(in the rows, 128 means zero)
A state moves one step at a time under one of 7 hidden systems, and each row is a state written as 22 numbers. Each run below is a few steps of one system.
W, run 1, 11 rows:
[[177 129  91 109 109 134 116 104 102 116  77 103 165 120 143 143 105  57
  117 117 105  94]
 [114 118 154 138  97 130  87  93  99 152 134 148 134 110  54 116  75 172
  111 157 160 121]
 [100 129 123 140 194 142 153 100 146 173 187 154 110 102 166 113 166 119
   85 147 134 103]
 [165 145 156 193 100 143 190 135 129  67  97 115 111  94 157 143 139 108
  161 106 112  95]
 [153  98  98  83  83 152  63 126 141 120 135 126 132  82 112 114  79 157
  135  68  77 163]
 [ 97 149 118  94 139  86 108  70  80 183 117 103 203 134  97 116 183 112
   88 135 144 104]
 [123 115 192 177 134 124 200 116 148 146 167 140  60 111  86 167 152 157
  142 180 187 145]
 [115 100  94 160 179 163 113 148 180  59 135 116  89 103 224 112 155 141
  142  79  75 146]
 [165 128 143  90  52 122 124 148 122 125  57  95 238 138 110 137 111  75
  167  57  95 119]
 [131 112 119  47 123 117  74  86  70 178 175 125 105 153  28 111 123 203
  138 178 177 151]
 [ 34 175 164 192 210  79 176 133 150 159 157 166 109 140 188 118 207 138
   69 156 153 144]]
Q, run 2 (11 x 22):
[[ 93 150 101 145  82  95  92 121  86 146 155 163 152 207  87 119 135 110
   84  98 127 123]
 [ 67 148 163 179 182 134 144 168 190 128 159 166 105 136 186 107 131 155
  122 147 136 133]
 [134  64 150 116 115 172 163 120 178 125 123  76 126  72  81 169 173 173
  169 103 120 142]
 [180 137 116  54 126  88  96 102  65 133  90  89 138 164 151 147 141  98
  151 104 123 194]
 [ 86 190 101 129 105  86 136 202 106 129  80 189 156 167 110 105  85 113
   59 151 125 105]
 [ 63  69 139 187 169 184 135 124 187 157 208 160 126 169 106 123 147 135
  115 149 160  82]
 [175  83 167 108 159 177 137 133 175  82 126  68  99  85 181 132 145 171
  238 108 115 161]
 [187 145 102  23  72  63 114 112  84 144  58  87 181  73  72 140 120  99
  129 120 114 159]
 [ 90 196  55 143 126 104  88 128  76 153 130 176 137 250 147 123 104  67
   32 157 130  81]
 [ 68  81 161 235 165 181 159 202 225  99 190 211  89 118 149  94  84 147
  123 137 137  98]
 [178  30 184  97 171 187 156  55 165 133 132  35 125  15 106 156 184 173
  218 131 147 139]]
U, run 3 (11 x 22):
[[139 169  99 122  78 124 148 130 123 111 159 101 102 186  66 143 166 141
  162 167 148  71]
 [ 92 161 153 146 151 141 105 179 119 122 106 187 109 134 176  94  58 187
  100 125 114 160]
 [114 119 169 121 100 113 172 137 172 153 123 103 225  98  93 120 179 100
  166  97 130  91]
 [140 109  49 102 135 167  98 168 114  83 138 130  76 228 108 128 104 138
  142 166 134 103]
 [141 138 219 151 104  89 121 138 107 152 128 197 159  77 146  90  54 117
  131  87 133 184]
 [ 92 137  92 147 142 113 157 109 168 135 135  90 174 152  91 139 197  71
  115 193 161  29]
 [165 126  97 142 119 187 105 187 144  62 102 149  59 157 203 143  46 139
  140  94  74 159]
 [128  73 176  79 155  62 178 130 103 201 137 168 211  68  90  98 166  69
  114  92 157 174]
 [126 117  63 168 101 151  40  59 164  81 139  60  97 197  87 172 107 108
  141 208 159  63]
 [176 192 183 162 130 136 216 172  72 137 127 221  51  87 218 125  77 132
   94  81  94 174]
 [ 48  53 119 102 216  96 106 100 198 155  87  62 251  76 119 111 218  97
  118 146 148 111]]
Q, run 4, 11 rows:
[[123 149 112 131 113 139 111 104 169 133 174 109  85 126 117 148 140 157
  136 149 125 121]
 [135 118 129 129 126 136 109 119 139 124 111 126 135  92 170 133 118 123
  116  75  88 166]
 [133 127 118 133 131  89 168 126 110 124  94 128 120 115 106 155 148  90
   95 151 146 135]
 [121 126 139 151 123 164 117 125  90 134 136 153 101 185 119 134  99 160
  117 127 138 128]
 [116 119 170 140 146 117 152 152 135 120 142 151 158  94 143  79 145 136
  159 105 132 125]
 [128 148 123 108 110 120 122  99 144 128 128  73 121 127  95 153 164 154
  156 160 140 118]
 [139 150 109 105 101 129  94 138 125 142 137 145 129 155 161 128 104 119
  114  76  86 162]
 [ 85 118 116 151 162  93 152 153 149 119  99 148 142  98 125 123 142 103
   79 152 139 125]
 [138  95 145 150 122 190 146 113 136 138 142 112  96 175 108 178 125 144
  145 140 146 118]
 [158 106 144  89 150 116 122 150  95 109 124 142 138 100 153  77 123 143
  169  91 120 166]
 [114 173 125 118 100  91 129 116 126 135  85  98 175 127  87 136 138 114
  120 172 147  85]]
K, run 5:
[[138  93 115 106 123 140 133 148 170 142 115 130 160 109 110 139  98  85
  124 137 127 114]
 [121 140 134 120 151 121 139 105 119 149 146 107 112 174 124 148 167 130
  138 165 161 126]
 [131 107 165 136 119 152 122 138  85 134 119 163 138 134 115 109  87 157
  128  97 130 145]
 [128 165 101 120 110 106 111 136 146 109 134 122 160 123 126  93 127 103
  142 147 123  72]
 [137 137 131 162 148 108 144 114  99 105 116 133  73 144 168 153 142 116
  113 128 134 168]
 [136  66 114  95 133 136 118 143 141 141 137 154 151  75  97 104 100 116
  116 107 118 141]
 [107 171 117 139 130 131 118  93 156 150 137  98 121 151 124 157 140 130
  113 186 145  87]
 [144 108 164 155 114 151 171 147  88 125 152 168  94 156 125 131 130 144
  141  78 127 157]
 [124 108 133 123 135 122 101 126 153 103 103 106 194  74 119  84 115 117
  159 137 131  84]
 [152 198 111 113 124 102 152  99  92 140 115 107  77 146 153 171 159 123
  103 152 126 143]
 [104  61 121 131 139 147 100 153 127 115 164 175 113 108 108  87 114 174
  121  75 111 171]]
W, run 6:
[[123 104 146 140 108 156 171 143 167 133 127 128 121  82  98 153 134 148
  127 112 117 129]
 [141 111 105 127 131 135  88  84 116 108 150  98 127 131 149 118 160 126
  148  92 108 131]
 [115 129 178 115 118 104 148 134 125 152  95 126 174  94 105 127 134 142
  133 115 137 154]
 [124 109  97 107 135 142 136 122 146 129 177 109  93 146  98 136 176 152
  144 141 136 120]
 [112 147 172 166 138 104 130 127 122 113 102 126 132 138 181 134 144 129
  136  98 123 171]
 [147  85  98  75 120 134 148 178 163 117 118 118 138 116  90 132 130 115
  153 127 121 134]
 [104 160 135 138 115 124  72  92 100 130 130 102 139 197 133 129 137 158
  139 128 136 130]
 [126 100 155 106 164 105 180 171 132 160 131 175 124 114 122 124 124 110
  114 142 155 168]
 [122 159  88 149 127 141 120 140 158  69 129  94 101 160 145 124 151 140
  158 156 121  79]
 [145 122 164 129  99 138 121 148 114 151 102 164 142 148 152 150  69 109
  116  74 107 184]
 [133 111  65  72 155 101 104 130 112 112 131 116 143 118  85  84 140 115
  131 182 150  87]]
A, run 7:
[[109 142 163 178 131 191 147 118 106 157 156 171  89 153 151 138 103 177
   95 108 119 121]
 [144 101 146 144 146 116 197 160 156 107 136 144 160  62 139  94 160  82
  157 108 125  93]
 [129 163 109 109 102 141  88 100 130  83  85  46 127 117 120 139 153 197
  167 132 106 112]
 [151 134  89  97 114 100 127 116  66 153 178 184  63 110 100 116 123 138
   71 108 116 174]
 [ 35 148 143 166 181 111 137 143 190 166 150 148 171 146 157 111 170 119
   89 153 144 100]
 [160 126 155 168  88 193 183 178 162  78  88 111  95 147 165 184 115 141
  172  76  87 138]
 [166  79 109  30 172  87 117 137  87 111  96 114 156  34 103  66 138 141
  158 126 132 162]
 [ 80 233  99 111  57  70  76 102 118 166 140 108 139 209  80 153 151 150
   92 157 132 122]
 [126  67 117 170 199 183 159 150 139 146 203 201  39 196 194 149 120  98
   96 117 134 168]
 [104 140 219 158 142 123 155 197 184 105  43 138 237  48 172  77  77 122
  170 118 123  98]
 [209 108  42  63  45 114 111 103 124  61  83  18 108 146  65 201 172  94
  184 114 103 138]]
K, run 8, 11 rows:
[[118  86  96 151 103 175  84 130 123 103 175 145 114 177 112 111 125 154
  136  69 100 122]
 [117 150 164 162 121 109 171 179 186  98  69 123 148  98 132 139 100 106
  145 171 144 104]
 [169 118 122  81 156 110 142  85  89 158 159 104 132 145 167 135 199  84
  147  90 123 161]
 [101  88 116 118 132 152  71 126 106 110  77 125 113 111  72 128  70 206
  101 159 140 148]
 [110 219 129 116  95 115 159 174 174 181 186 174 143 149 147 108 130 111
  111 125 104  89]
 [126  64 134 218 137 143 103  96 122  49 119 100 113 183 159 147 151  96
  165  93 138 138]
 [186 109 148  50 139 106 192 174 124 146  64 135 147  43 100 132  90 102
  139 163 141 150]
 [ 80 155  85  89 172 115  54  52 104 180 193 103 134 166 137 101 195 166
   97 141 131 121]
 [119 144 156 205  48 176 132 172 123 103 101 188  76 162 101 164  23 172
   95 108 113 139]
 [138 114 120 125 151  97 175 181 204 101 184 133 191 103 160  61 189  41
  198 112 126  65]
 [157 104 156 150 170 111 112  23  59 114  23  48 101 123 160 214 142 112
  111 164 164 189]]
F, run 9:
[[169  79 115 106 125 186 167 117 124 137 138 102 100 142 104 174 148 125
  150 122 126 118]
 [118 118 152 118 139 117 131 122  99 119 141 138 111  62  98  85 144 201
  140 122 134 148]
 [113 194 115 111 111 104 172 148 148 147 146 122 142 137 146 130 193 118
  121 110 102 106]
 [119  93 124 193 136 127 119 113 117  81 122 131  86 159 160 155 145 114
  116  89 121 172]
 [137 109 138 122  94 144 139 159 153 133  87 148 163  55 113 128  74 123
  104  91  93 134]
 [105 100 119  65 147 135 132 143 171 176 147 103 122 169  90 166 164 152
  138 155 147 166]
 [135 184 176 147 121 107 125 115  51 139 148 174  92 145 152  99 106 171
  122 114 136 161]
 [121 119 134 134 149 142 143 161 163 122 128 132 205 140 189  92 151  69
  156  80 101  86]
 [111  87  97 142 101 152  86 119 106  77  54  78 122 179  79 179 121 163
  123 127 129 145]
 [170 144  99  50 120  79 114 165 135 140 151 173 100  56 115  87  70 123
  122 147 117 170]
 [ 41 166 164 156 178 106 122 110 175 189 153 127 163 180 154 134 172 128
   99 174 165 116]]
A, run 10 (11 x 22):
[[154 129 152 168 118 133 123 101 119 102 125 122  96 114 160 142 115 125
  144 110 122 148]
 [128 107 103 110 140 121 134 135 124 121 111 138 136  76  95 109 115 125
  104 154 134 105]
 [105 143 134 139  93 135 104  90 142 152 146 106 142 147 112 153 152 144
  122 104 116 127]
 [144 112 141 143 162 145 177 132  93 128 133 154  83 128 143 133 136 130
  117 134 143 136]
 [107 137 139 121 120 130 128 156 162 124 132 130 176 101 117  87 128 146
  151 125 120  88]
 [160 149 106 127 104 124 123  99 116 105 125  91  95 139 146 159 156 120
  142 107 107 143]
 [103 114 116 119 167 117 115 139 102 130 129 168 106 105 115  93 107 163
   91 152 142 145]
 [102 161 137 143  90 121 144 142 186 157 146 132 162 141 128 150 142  99
  115 108 109 113]
 [145  83 130 135 169 161 147 129 108  91  95 104  97 142 161 148 148 140
  151 117 129 152]
 [133 152 145  85 100  99 124 160 118 139 119 152 155  83  85  85  94 158
  139 137 131 131]
 [124 143  80 114 124 111 109  94 138 143 160  97 128 188 138 157 185  82
  119 125 122 120]]
J, run 11:
[[119 155  72 138 132 135 110 137 135 101 139 134  94 155 156 126 130 125
  104 128 103 112]
 [146 109 122 140 105 160 131 128 123 144 143 154  95 154 123 161  93 116
  104 109 117 146]
 [143  87 101  95 154 143 121  99 144 143 144 105 106 110 119 151 142 123
  124 146 133 140]
 [144 131 147 130 111 144 100  83  93 137 116 117 140 110 104 123  98 147
  131 140 139 106]
 [136 147 137 133 135 110 153 100 102 131 162 127 114 101 137 111 181 136
  133 114 129 123]
 [111 151 115 174  99 130 103 120 149  88 108 115 121 114 139 133 118 137
  117 117 104 111]
 [140 124 131 115  96 144 167 154 126 139 137 134 112 151 112 157 150 138
  135  87 110 151]
 [ 87 105 117 125 160 142 106 123 162 130 109 109 119 115 120 143 130 166
  106 154 132 142]
 [148 130 179 134 106 155 162 122 121 160 131 137 149 126 104 136 107 124
  148 136 148  98]
 [111  97 130 133 173 111 117 116 133 101 137 108 139 106 150  96 180 133
  154 117 134 136]
 [133 169 152 145  73 101 121 143 133 116  85 135 153 107 118 133  83 119
  124 119 116 133]]
U, run 12 (11 x 22):
[[141 131 121  77 131  88 147 145 117 154  98 128 203 120 144 117 152  63
  120  92 111 138]
 [125  70  73 152 106 116  90 123 145  76 139 123  91 148  66 144 116 109
  126 152 146 129]
 [153 173 178 135 119 125 151 127 129 180 147 174  93 122 167 152  72 110
  107 141 134 163]
 [ 87  98 128 164 168 143 148 103 131 127  73  99 183 107 132 140 169 106
   92 134 133  81]
 [188  96  96 106 125 175 133 144 153  85 159 105  68 131 153 139 127 128
  189 111 104 137]
 [131 121 134  81 152  79 101 103  56 178 133 165 153 120 126  98 123 112
   87 108 138 182]
 [106 145 134 205  85  99 100  66 163  88 128  84 115 107  88 155 145 125
  134 165 152  92]
 [138 187 111 111 155 170 193 180 139 145 130 156  58 129 195 149 126 158
   95 133  88 131]
 [ 91  49 149 100 156 130  99 123 137 138  74  98 220  98 120 120 156 139
  133  66 115 174]
 [192 117  99  97  73 134 129  99 105 117 195 102  72 167  44 145 143 130
  187 160 158 102]
 [ 85 194 166 169 168 111  85 113  72 149 122 193 101 141 192  93  66 171
   67 154 139 155]]
J, run 13:
[[122 134 136 147 102 158 130 111 103 129 147 129 119 145  93 126 136 167
  134 119 131  99]
 [117 124 152 155 145 137 140 107 147 130 138 121 109  94 159 141 152 144
  124 110 117 149]
 [131 114 122 140  92 135 137 130 153 108 103 105 145 106  94 149 130 121
  136 121 119 107]
 [115 129 150 104 126 133 127 135 116 137 126 114 134 148 115 127 155 178
  154 110 130 154]
 [ 95 143 148 150 146 123 150 134 145 139 104 138 134  92 131 130 125 144
   96 150 133 120]
 [133 119 145 150 114 144 148 143 152 116 149 125 145 153 120 121 141 111
  170 124 138  93]
 [121 102 143 124 145 117 112 144 130 107  97 125 143 118 154 120 127 133
  140  95 118 176]
 [121 149 121  99 105  96 145 156 145 147 109 135 146 118  89 136 119 116
  113 155 136 128]
 [110 141 132 125 160 150 123 138 113 128 139 127 130 187 144 105 140 153
  148 149 144 100]
 [132 107 156 170 144 122 140 136 132 124 128 173 122  95 158 116  94  98
  110 115 130 145]
 [152 114  90  96 106 105 117 136 167 116 137 101 147 133 113 137 144  74
  156 126 122 123]]
F, run 14:
[[114 129  99 173 136 120 111 118 107 103 113 145 133 156 153 124 122  84
   88 121 122 107]
 [150  92 132 138 105 128 116 132 166 108 100 115 140 106 111 150  85  88
  145 138 134 131]
 [122 121 115  93 142 154 115 121 142 159 139 126 105 116  97 138 106 168
  113 175 142 123]
 [144 160 155 120 132 100 147 105  92 161 171 146 126 137 124 106 148 118
  140 144 156 120]
 [124 140 144 180 144 152 137 123 131  91 128 116 133 144 178 113 148 124
  157 116 122  87]
 [142  90  81 131  99 146 117 120 114  90  96 111 140 107  92 138 126 115
  114  99 103 104]
 [127 118 113  87 137  88 129 141 168 125 123 115 101  77  96 138 133 142
  130 169 142 167]
 [ 99 188 145 151 125 117 143 117 133 175 174 163  96 144 138 134 133 144
   88 146 134 127]
 [158 105 165 170 136 153 152 102 114 131 143 134 145 148 179 135 139  70
  151  82 126 119]
 [125  74 130 135 123 184 131 147 127  85  69 101 149 105  95 130 113 172
  149 108 114 107]
 [139 140  77  39 103  93 118 145 130 144 148 118 113 104  70 121 150 160
  128 137 117 153]]

Which system made each run below?
run 15, 2 rows:
[[ 97 144 131 161 108 121  92  88 125 136 152 131 149 133  98 112 129 139
  113 141 142  88]
 [147 118 161 133 158 149 176 115 130 165 148 150 101  91 153 144 127 121
  115 132 136 138]]
 => W
run 16:
[[113 140 123 126  95 145 113 144 138 155 153 158 143 165 118 127 103 127
  109 105 110 121]
 [142 100 148 108 160 125 112 111 113 136 106 111 144 141 154 134 127 109
  148 126 143 162]]
 => F
run 17:
[[131 108 164 147 102 138 139 106 128 145 131 122 137 133  95 156 128 128
  137 119 144 135]
 [133 137 130 131 161 153 141 122 107 126 126 128 103 143 139 123 123 144
  131 167 147  98]]
 => U
run 18, 2 rows:
[[ 89 207 171 121 147  91 114 129 145 166 109 124 178 136 177 109 130 135
  124 151 134 127]
 [101 121  75 132  96 148 157 161 181 124 169 129  99 149  86 155 177 140
  108 108 102 110]]
 => Q
run 19 (2 x 22):
[[139  93 111 151 121 114 149 117  69  93  95 126 127 143  97 138 154 101
  115 109 140 125]
 [137 124 138 127 152 120 105 118 169 130 166 138  85  90 143 116  97 137
  142 172 146 149]]
 => U
run 20, 2 rows:
[[ 93 141 119 139 121 135 131 127 141 134 168 130 134 144 109 110 168 154
  127 121 124  95]
 [126 158 135 115 116 127 116 165 131 105  95 120 124 156 145 125 108 160
  154 125 118 147]]
 => U
run 21 (2 x 22):
[[136 157 141  94  94 121 109 121 108 137 111 107 113 140 101 147 121 181
  143 129 127 164]
 [ 95 151 125 129 161 145 163 123 116 158 135 142 118 106 127 121 159 166
   84 147 127  95]]
 => J
run 22, 2 rows:
[[115 124 161 177 147 151 136 114 101 123 133 154 120 116 173 115 133 146
  110  82 111 139]
 [137 126 123  87 149 104 138 125 148 119 116  81 152 100 128 120 178 121
  167 144 135 120]]
 => U
run 23:
[[ 97 128 210 200  86 118 158 148 134 113 125 143 159 165  98 129 137 141
  168 102 156 128]
 [206 111 102  66 153 173 161 132 140 118 141  95  94 103 145 132 131 114
  184 160 126  98]]
 => A
run 24 (2 x 22):
[[120  84  98 117 159 114  93  97 140 115 106  96 154 108 120 126 140  99
  120 149 140 123]
 [137 165 127 134  99 110 145 142 127 120 115 137  92 126  92 145  95 139
  119 181 148 117]]
 => F
run 25 (2 x 22):
[[135 132 150 167 122  99 126 135 130  94 151 146 120 130 151 101 130 109
  158 110 134 139]
 [156 102 110 118 149 131 133 116 117 114  85 116 137  86 144 133 115  90
  116 133 122 122]]
 => K
run 26, 2 rows:
[[142 119 159 150 102 107 146 112  93 133 116 138 145 134  85 137 119  99
  130 138 162 118]
 [137 106 123 122 142 170 116 102 142 140 164 112 122 149 112 127 129 132
  153 160 150  86]]
 => A
run 27 (2 x 22):
[[148 118 137 123 104 161 124 120 132 134 160 133 114 114 134 128 122 148
  147  85 103 139]
 [126 136 117 102 134  97 117 113  99 125 114 116 156 100 128 102 158 130
  122 109 118 133]]
 => W
run 28 (2 x 22):
[[142 114 115  91 126 152  99 120 125 144 148 125 121 135 107 121 107 152
  139 137 129 126]
 [124 151 144 112 154  97 133 120  99 138 128 132 141 122 132  98 145 133
  132 151 150 123]]
 => F
run 29:
[[131  94 132 161 134 156 193 160 140 120 142 164  94 118 116 141 133 119
  115 123 131 117]
 [123 128 155 105 138 147 127 123 150 130 112  94 177  83 139 103 150 159
  169 109 113 109]]
 => A
run 30:
[[126 162 149 154  87 128 133 107 120 169 135 155 146 132 105 140  94 105
   92 138 135  94]
 [152 108 108 137 165 143 137 100 109 122 152 146  69  83 134 120 116 130
  106 160 140 115]]
 => W
run 31:
[[122 126 120 151 137  81 141 136 143  98 155 148 120  86 118  91 148 105
  132 144 143 113]
 [131 146 144 144 111 169 105  79 144 143 128  98 105 122 127 165 111 166
  129 147 124 116]]
 => Q
run 32 (2 x 22):
[[113  88 145 145 174  94 119 158 141 104 118 152 134 135 159 105 120  97
  138 129 150 173]
 [135 130 146 105 124 166 172 140 135 147  96 106 135 118  87 156 125 158
  139 165 142  95]]
 => Q
